Rows swapped in pairs by one turn or mirror: which row each one swaps with:
The rows were stretched afterwards, more along some directions than others.
vup: 1.796; -0.706; 1.364; -0.924; 2.927; -2.415; 0.742; 0.613; 0.337; 1.508; 0.711; 2.829; 1.564; -0.721; 0.371; -0.617; 1.906; -1.810
vaf: 0.023; 0.608; 1.458; -0.143; 1.948; -1.968; -1.029; -1.124; 1.254; 1.049; 1.373; -1.107; 1.024; 0.253; -0.115; -2.033; -0.723; -1.554
benab: 2.416; -0.322; 0.025; 0.578; -0.497; -1.752; 0.043; -1.295; -0.641; -1.636; 2.100; -1.381; 1.060; -0.293; 1.180; -3.207; -0.110; -0.892
zepod: 4.553; -0.420; 0.386; 2.865; 0.437; -1.933; -0.424; -1.147; -0.877; -2.774; -0.145; -1.355; 1.468; -0.178; 1.738; -2.315; 1.137; -1.304
tovir: 0.990; 0.620; -0.166; -0.178; 1.913; 0.437; -1.084; 0.301; -0.506; 1.371; 2.014; -0.108; -0.050; -0.424; 1.216; 1.300; 0.153; -0.921
sefi: 1.697; -0.229; 0.951; -0.758; 1.551; 0.430; -2.527; -0.052; -0.687; 0.764; 2.441; 1.036; 0.488; -1.467; -0.743; -2.280; 1.855; -2.277
tem: 2.459; 0.224; 1.606; -1.621; 1.734; -1.235; -2.749; -0.793; -0.884; -1.025; 0.734; -0.050; -0.618; -1.681; 0.214; -5.209; 1.850; -0.295
nase: 4.889; -1.470; -0.332; 3.957; 1.440; -2.698; 2.080; 1.515; -1.407; -2.680; 1.863; -0.800; 1.616; -0.233; 2.761; -0.620; 0.621; -1.972
Sivam: 3.333; -2.294; 0.972; 2.173; 1.035; -1.505; 0.907; -0.313; -2.148; -1.906; 0.213; -0.032; -0.053; -1.134; -0.278; -1.811; -1.366; -2.987
sipam: 1.327; 0.500; 0.918; 0.119; 0.942; -1.238; -1.025; -1.238; -0.028; -2.237; 3.445; -1.596; -0.730; -0.285; 0.686; -1.856; 1.119; -1.239
dinaf: 3.224; -0.361; -2.279; 1.720; 0.621; -1.481; 1.255; 0.831; -1.340; -2.060; 0.686; -0.442; 1.636; -0.293; 3.399; -0.117; 1.222; -0.321
megut: 4.027; -2.065; 2.060; 1.237; 3.842; -2.729; 1.302; 0.709; -1.001; -1.439; 2.352; 0.191; 1.609; -0.736; 1.124; -0.171; 0.604; -1.787
bobi: 3.802; -0.232; 2.442; 0.969; 3.351; -1.859; -0.433; -1.357; 0.903; -0.334; -0.218; 2.217; 0.626; -1.853; 1.385; -3.928; 3.278; -1.178
Sime: 2.605; 2.103; 1.275; -1.028; 1.500; -2.024; -2.548; -1.075; -0.199; -0.615; 1.491; 0.012; -0.007; -0.642; 0.594; -5.828; 1.514; -0.114
ser: 4.062; -0.166; 1.652; 0.463; 2.160; -4.190; -0.027; 0.895; 0.101; -0.853; 2.002; 1.677; 1.774; -0.094; 1.803; -3.349; 2.390; -0.874
dager: 1.657; 0.531; 0.607; 0.446; 1.267; -1.467; -0.992; 1.224; -0.004; 0.209; 1.101; 0.383; 0.937; -0.455; 1.850; -1.406; 2.761; -0.798
Pon: 4.374; -2.361; 2.021; 1.092; 3.305; -5.164; 1.116; -0.068; -0.615; -0.194; 0.642; 1.994; 2.397; -1.125; -0.322; -2.571; -0.308; -2.698
bebar: -0.452; 0.728; -0.770; -0.220; -0.173; -0.369; -1.752; -0.170; 0.399; 0.483; -0.385; -0.487; 0.507; -0.258; -0.147; -1.367; -0.199; -0.623
Vopef: 2.195; -1.792; 1.386; 2.137; 1.706; -0.624; 0.582; -1.020; -0.729; -0.891; 3.051; -0.155; 1.235; -0.399; -0.289; -1.819; 0.854; -0.284
vubun: 1.714; 0.370; -0.225; -0.882; 1.969; 0.518; -1.529; -1.244; 0.797; 1.883; 1.647; -0.039; 1.239; -0.477; 0.062; -0.523; 3.828; -0.293
zer: 2.571; 1.147; 1.655; -2.581; 3.424; -0.751; -1.137; 1.601; -0.020; 0.521; 4.101; 2.085; -0.257; -0.757; 1.135; 0.447; 1.001; -2.169
Lofe: 1.088; -0.965; 2.705; -1.295; 3.928; -2.686; 0.469; 1.797; 0.301; 1.716; 2.785; 2.323; 0.333; -0.867; -0.067; -0.587; -0.165; -2.477
rigo: 2.285; -0.357; -0.615; 0.936; 0.185; -0.294; -0.664; -0.370; -0.466; -0.999; 1.663; -2.379; 0.523; 0.244; 0.519; -1.137; -0.871; -0.007
Fiz: 4.274; -1.058; 1.782; 0.607; 0.697; -1.661; -1.165; 0.862; -1.583; -3.799; 3.553; -0.378; 0.016; -1.220; 1.365; -3.984; 1.635; -1.700
Gena: -0.363; -1.144; 2.125; -1.008; 1.748; 0.071; -1.303; -0.378; 1.049; 0.142; 2.202; 0.298; 0.961; -0.721; -0.566; -2.878; 0.577; -0.265
ruser: 1.331; -0.022; 3.198; -0.500; 2.244; -1.326; -1.559; -2.416; 0.696; 0.548; -0.205; 0.806; 0.193; -0.926; -1.234; -4.407; 1.176; -1.509
bobus: 2.886; -1.110; 1.136; 0.148; 1.005; -2.537; 0.202; 1.167; 0.021; -0.277; 2.412; 0.355; 1.982; -0.590; 1.032; -2.456; 1.827; -0.610
kono: 4.653; -0.829; 0.612; 0.414; 2.020; -3.739; 0.623; 0.603; -1.471; -1.924; 2.259; 2.229; 0.520; -1.628; 0.602; -1.062; 1.046; -2.085
Muzu: 1.752; -0.071; -1.480; 0.697; -0.414; 0.315; -1.708; 0.757; -0.413; -1.662; 2.770; -2.784; 0.296; -0.280; 0.623; 0.564; 0.627; -0.782
zelim: 3.324; -2.499; 1.085; 1.796; 1.086; -2.689; -0.577; -1.080; -1.230; -3.193; 0.535; -0.852; 0.659; -1.018; 0.025; -4.275; 1.401; -2.382
kapus: 0.546; 1.007; -1.258; -0.305; -0.946; 0.912; -1.472; 1.311; -0.991; -0.959; 3.170; -0.987; 0.152; -0.537; 1.191; -1.513; 0.624; 0.528
rolus: 0.626; -0.520; -0.824; 1.559; 0.172; -1.179; 0.427; 0.142; -0.634; -1.862; 2.305; -3.859; 1.459; 0.651; 1.222; 0.070; -0.833; -0.291
Tugun: 0.001; -1.669; 0.125; 1.218; 0.655; -0.738; 2.039; 1.253; 0.103; -0.151; 1.403; -1.361; 1.554; 0.958; 0.227; 2.326; -1.718; -1.418
pame: 5.520; -0.652; 1.562; 2.258; 1.626; -5.294; 2.685; 1.425; -0.619; -2.156; 1.098; 1.713; 3.212; -0.851; 2.199; -2.014; 0.008; -2.631
muvu: 5.372; -1.380; 0.426; 1.810; 1.538; -3.843; 0.338; 1.179; -2.277; -2.477; 0.692; 1.076; 0.472; -1.642; 2.062; -1.431; -0.464; -2.927
kas: 1.240; -2.266; 1.893; -0.656; 2.027; -0.204; -0.840; 0.530; -0.586; 0.766; 3.048; 1.325; -0.340; -1.350; -0.484; 0.378; -0.297; -3.983
ziz: 2.569; 1.342; 1.748; -0.424; 0.976; -1.294; -2.049; -0.316; -0.213; -0.692; 1.518; -0.203; -0.144; -1.598; 0.871; -5.544; 1.268; -1.061
kalo: -0.758; -1.888; 1.859; 0.232; 2.066; -0.284; 0.841; -0.037; 0.175; 0.681; 2.021; -0.764; 1.939; -0.723; -2.186; -0.320; -2.108; -1.159
tafa: 3.455; -1.892; -1.188; 3.095; -0.057; -0.707; -0.450; -0.208; -1.958; -4.223; 2.162; -2.180; -0.520; -1.662; 1.682; -2.869; 1.086; -1.104
pizad: 0.496; -0.827; 3.487; -1.056; 2.749; -1.368; -1.578; -1.046; 0.298; 1.674; 2.253; -0.199; 0.085; -0.582; -2.784; -2.803; -0.842; -1.631

benab swaps with pame
kapus swaps with Fiz
Tugun swaps with Sivam
dinaf swaps with zepod
Lofe swaps with pizad
dager swaps with tem
vaf swaps with Pon
muvu swaps with rolus

Rows swapped in pairs by one turn or mirror: which row each one swaps with:
The rows were stretched afterwards, more along some directions than others.
ket: -1.986; 2.128; 0.475; 1.207; 0.820; -0.852; 0.813; 1.076; 0.632; -0.129; -0.672; 2.376; 0.273; 0.931; 1.960; 2.740; 5.516; -2.366; -0.660; -3.039; 1.532; 0.432
Vum: -0.054; 0.817; 1.870; -0.345; -0.186; 0.334; -1.502; 2.816; 3.086; -2.632; 1.636; 0.522; -1.391; -1.345; 2.617; -0.054; 2.890; -3.202; -2.337; -2.697; 0.236; 1.432
guzav: 1.446; 0.773; 3.311; 0.072; -0.962; -0.023; -2.004; 2.225; 1.832; -1.628; 0.046; 0.884; -1.433; 0.283; -0.975; -0.835; 0.348; -2.242; -2.135; 0.020; -0.578; 0.182
dob: 0.678; -0.661; 2.905; -1.909; -0.146; 0.576; -0.822; -0.441; 1.953; -1.372; -0.203; 0.279; -1.462; 2.182; 2.270; -0.501; -0.887; -1.520; 0.393; -3.371; -0.965; -0.079
rora: -1.483; 1.488; 0.654; 1.557; -0.285; -0.565; -0.939; 2.201; 1.560; -2.859; 1.337; 1.791; -1.468; 0.548; 2.384; 1.602; 5.076; -3.111; -2.117; -3.374; 1.555; 0.396
sor: 1.871; -0.691; 3.379; -1.714; -0.096; 1.048; -0.675; -0.982; 3.014; -0.434; -0.106; -0.639; -0.301; -0.224; 1.905; 0.960; -0.481; 0.324; -1.291; -2.320; -0.104; 0.255
zubi: -0.020; 2.161; -1.695; 0.588; -0.202; 0.884; 2.734; 1.738; 3.940; 2.061; -0.628; -3.438; 0.903; -0.379; -2.092; 1.059; 2.034; -0.042; -3.718; 0.202; 1.204; 2.253
fonot: 4.500; -0.165; 0.791; -1.643; 0.386; 1.504; 1.352; 2.162; 2.943; 1.285; -0.156; -1.432; 0.536; -2.104; -0.677; 0.250; -0.166; 1.045; -2.310; 0.504; 1.963; -0.031
relef: -1.803; 1.521; 2.144; -0.205; -0.753; -2.783; -1.248; 1.512; 0.165; -0.830; -0.838; 1.922; -0.579; 0.937; 2.204; -0.780; 2.268; -4.385; -1.813; -2.345; -0.151; 1.282
sugo: 0.679; -0.547; 1.338; -2.466; -0.276; -0.409; 1.465; -0.362; 3.368; 2.279; -1.077; -2.622; 0.616; 0.136; 0.228; -0.998; -1.585; -0.657; -2.158; -1.313; -0.047; 1.590
peb: -0.091; -0.772; 2.210; -2.115; 0.419; 0.409; 0.348; 0.596; 2.147; 0.101; -0.620; 0.130; -1.180; 2.274; 0.597; -0.901; -0.191; -1.761; 1.234; -2.511; -1.257; 0.856
Kazu: 1.557; 1.147; 1.294; -1.512; 0.112; 0.134; -0.641; 3.293; 1.485; 0.371; -0.506; -1.462; -0.226; -0.201; -0.506; -1.460; 1.230; -1.182; -0.315; 1.979; -1.106; 1.616
nota: 1.018; -0.838; 1.954; -2.839; 0.031; 0.222; 0.055; 2.269; 3.785; -0.186; 0.543; -1.917; -0.423; -1.946; 1.850; -1.816; 0.001; -1.803; -1.951; -1.959; -0.074; 2.355
senar: 0.908; 1.210; 2.195; 0.013; -1.479; -0.885; -0.618; 0.458; 1.134; -0.831; -0.371; 1.191; -1.113; 1.800; -1.309; -0.671; -0.601; -2.310; -2.581; -1.460; 0.340; -0.328
kuza: 0.376; 0.221; -0.921; -0.853; 0.619; 1.278; 2.487; 2.192; 2.779; 1.815; -0.230; -1.899; -0.346; 1.949; -2.341; -0.661; 0.776; -1.290; -0.501; -0.531; -0.165; 1.375
lon: -1.053; 2.023; 0.974; 1.364; -0.884; -1.254; -0.957; 2.390; 1.071; -2.642; 1.882; 2.095; -1.235; 1.134; 1.725; 1.465; 5.335; -3.134; -1.550; -3.160; 0.507; 0.404
Neteg: -2.509; 2.291; 2.913; 0.002; -0.701; -3.100; -1.683; 0.780; -0.094; -0.754; -1.224; 2.309; -0.352; 0.471; 1.895; -0.236; 2.967; -4.272; -1.765; -2.070; -0.192; 1.372
Tig: 1.385; -0.172; 3.211; -1.034; -0.954; 0.239; -1.004; -1.090; 2.344; -0.885; 0.351; -0.588; -0.295; 0.100; 1.586; 1.522; 1.004; 0.162; -1.737; -2.305; 0.311; 0.494
momul: 4.548; -0.390; 1.004; -1.709; 0.810; 1.966; 1.374; 1.948; 3.524; 1.406; -0.256; -1.935; 0.933; -2.576; -0.530; 0.780; -0.140; 0.905; -2.304; 0.826; 1.912; 0.216
Liniz: 0.573; 0.541; 1.130; -1.193; 0.878; -1.199; 0.270; 3.068; 0.228; 0.966; -0.808; 1.541; -0.386; 0.849; 0.144; -1.236; 1.448; -3.282; 0.416; -0.214; -0.034; 0.036
zum: 1.401; -0.129; 0.734; -1.768; -0.756; 0.393; 1.783; -0.866; 2.854; 2.239; -1.158; -2.203; 0.123; 1.661; -1.068; -0.627; -2.232; -0.798; -2.596; -1.624; 0.436; 0.379
tokip: 1.712; 0.590; 1.948; -0.412; -0.859; -0.100; -0.006; 0.342; 1.487; 0.173; -0.726; 0.265; -0.642; 1.639; -1.277; -0.653; -1.230; -1.908; -2.777; -1.362; 0.743; -0.335
ribob: -2.275; 2.588; 0.140; 1.801; 0.304; -1.079; -0.016; 1.426; 0.752; -1.743; 0.275; 2.353; -0.746; 0.739; 2.426; 2.504; 5.594; -3.314; -1.902; -3.586; 1.665; 0.278
retal: 0.362; 0.933; 1.156; -1.095; 0.191; -1.848; -0.089; 3.112; -0.269; 1.062; -0.934; 2.082; -0.465; 1.344; 0.362; -1.188; 2.237; -3.659; 0.571; -0.564; -0.382; 0.447
zese: 1.157; -0.341; 1.191; -1.962; -0.150; 0.097; 0.242; 2.440; 4.155; -0.536; 0.931; -1.928; -0.453; -1.528; 1.868; -1.191; 0.251; -2.010; -2.359; -1.940; -0.234; 2.084
dege: 1.876; -0.464; 3.086; -1.891; 0.014; 1.443; -0.956; -0.776; 2.318; -0.977; -0.579; -0.646; -0.143; -1.121; 2.319; 0.975; -0.287; 0.480; -1.468; -2.004; 0.907; 0.364
topu: -0.057; 0.542; 1.977; -0.784; -0.466; 0.013; -1.066; 2.729; 2.562; -3.095; 1.633; 0.574; -1.134; -1.502; 2.333; -0.425; 2.632; -2.507; -2.147; -3.019; -0.008; 1.526
Sur: 2.163; 1.186; 2.333; -0.241; -0.814; -0.174; -1.708; 3.671; 1.948; -1.288; 0.203; 0.202; -1.152; 0.198; -1.255; -1.195; 1.157; -1.957; -2.058; 0.573; -0.469; 0.866
rap: 1.784; 1.165; 1.395; -1.934; 0.731; 0.328; -0.384; 2.952; 1.557; 1.143; -1.339; -1.711; 0.036; -0.656; 0.161; -1.197; 0.913; -0.910; 0.369; 2.014; -1.162; 1.420
zabir: -1.043; 1.684; 0.867; 0.972; 0.019; -0.626; -0.535; 2.642; 1.656; -2.177; 1.197; 2.201; -0.995; 0.017; 2.456; 1.583; 4.976; -3.126; -1.338; -3.033; 0.938; 0.430
tal: 1.603; 1.067; 2.639; 0.101; -1.479; -0.636; -2.596; 2.410; 0.991; -2.202; 0.398; 1.207; -1.779; 0.696; -0.923; -0.953; 0.801; -2.694; -2.407; -0.899; 0.329; 0.473
fef: 2.377; 0.331; 0.708; -1.237; 0.554; -0.357; 0.759; 3.490; 1.259; 1.428; -0.535; 0.728; -0.336; 0.141; -1.308; -1.093; 1.241; -2.181; -0.150; 0.578; 0.881; 0.069
vereb: -1.394; 2.740; 1.229; 0.502; -0.803; -0.999; -0.460; 0.840; 3.020; -0.117; -0.910; -1.982; 0.690; -1.324; 1.164; 1.181; 3.103; -1.681; -4.902; -0.981; 1.021; 2.339
vuraz: -0.030; 2.690; -1.286; 0.881; -0.702; 0.207; 1.867; 1.220; 3.490; 1.647; -0.614; -3.390; 0.825; -0.559; -1.638; 1.192; 2.499; -0.098; -4.362; 0.416; 1.404; 2.302
sube: -2.463; 3.068; 1.514; 1.069; -1.247; -2.276; -1.487; 0.388; 0.996; -1.249; -0.416; 0.186; 0.141; 0.111; 1.763; 0.990; 3.270; -2.870; -4.299; -2.445; 0.560; 1.708
Riv: 3.817; -0.247; 0.630; -1.254; 0.600; 0.785; 1.495; 2.799; 2.140; 2.323; -0.655; -0.644; 0.421; -1.040; -1.509; 0.051; 0.900; -0.328; -1.469; 1.210; 1.717; -0.101
difa: -1.322; 2.416; -0.034; 0.435; 1.137; -0.749; 1.464; 0.482; 0.702; 1.233; -1.722; 1.038; 0.574; 1.009; 1.631; 2.496; 4.285; -1.410; -0.253; -1.737; 1.307; 0.008
Bip: 2.923; 0.295; 2.036; -0.667; -0.299; 1.334; -0.364; 0.249; 3.068; -0.447; 0.253; -0.736; 0.222; -1.656; 1.540; 1.661; 0.345; 1.031; -2.982; -0.966; 0.982; 0.116
dapo: -0.611; 1.851; -0.351; -0.422; 1.414; -0.264; 2.119; -0.213; 1.246; 2.331; -2.431; -0.368; 1.155; 0.191; 1.403; 2.304; 2.866; -0.578; -0.551; -0.816; 1.305; 0.500
duda: 0.968; -0.937; 1.336; -2.536; -0.511; -0.241; 0.901; 1.032; 3.614; 1.114; 0.056; -2.603; -0.265; 0.167; 1.019; -1.857; -1.352; -1.488; -2.182; -1.696; -0.880; 1.608
voneb: 2.853; 0.347; 2.378; -1.264; -0.069; 1.408; -0.335; 0.197; 2.660; -0.977; -0.088; -0.992; 0.296; -2.665; 1.553; 1.342; 0.782; 0.916; -2.887; -1.179; 1.527; 0.207
godi: -2.622; 3.265; 1.745; 1.729; -0.977; -2.180; -1.060; 0.545; 1.723; -0.786; -0.824; 0.367; 0.245; -0.639; 1.789; 1.532; 3.854; -2.726; -4.327; -1.551; 0.309; 1.504
gageg: 0.659; -0.522; 3.356; -0.960; 0.039; 0.272; -1.219; -0.927; 1.843; -0.886; -0.098; -0.003; -0.344; 0.551; 2.195; 1.019; 0.682; 0.008; -1.160; -2.484; -0.290; 0.385
nel: 0.978; -0.927; 3.491; -1.871; -0.118; 0.436; -1.163; -0.846; 1.700; -1.322; -0.224; 0.359; -1.093; 1.275; 2.119; 0.089; -0.858; -0.753; -0.220; -2.848; -0.911; 0.150
rem: 0.425; 1.453; -0.253; -1.160; 0.896; -0.397; 1.304; 0.621; 0.947; 2.508; -2.211; -1.666; 0.854; 0.368; 1.348; 0.857; 1.874; -0.131; 0.020; 0.666; 0.126; 0.807
nusun: -1.552; 2.132; 0.665; 1.061; -0.133; -0.816; -0.831; 2.676; 1.234; -2.615; 1.320; 2.209; -1.272; 0.527; 2.215; 0.675; 4.509; -3.458; -1.615; -3.793; 0.448; 0.928
Kigip: 0.251; -0.424; 0.877; -2.076; 0.839; 0.728; 1.051; 1.598; 2.080; 0.282; -0.459; -0.092; -1.177; 2.280; -0.046; -1.406; -0.356; -2.250; 1.151; -1.725; -1.268; 0.689
bef: 1.042; -0.570; 1.065; -1.593; -0.418; -0.199; 1.629; -0.732; 3.198; 2.262; -1.292; -2.071; 0.117; 0.604; -0.627; -0.499; -1.957; -0.644; -2.562; -1.529; 0.645; 0.985

zabir swaps with sor
senar swaps with Neteg
rem swaps with kuza
peb swaps with difa
dege swaps with nusun
lon swaps with Tig
rora swaps with gageg
duda swaps with Riv
Liniz swaps with bef

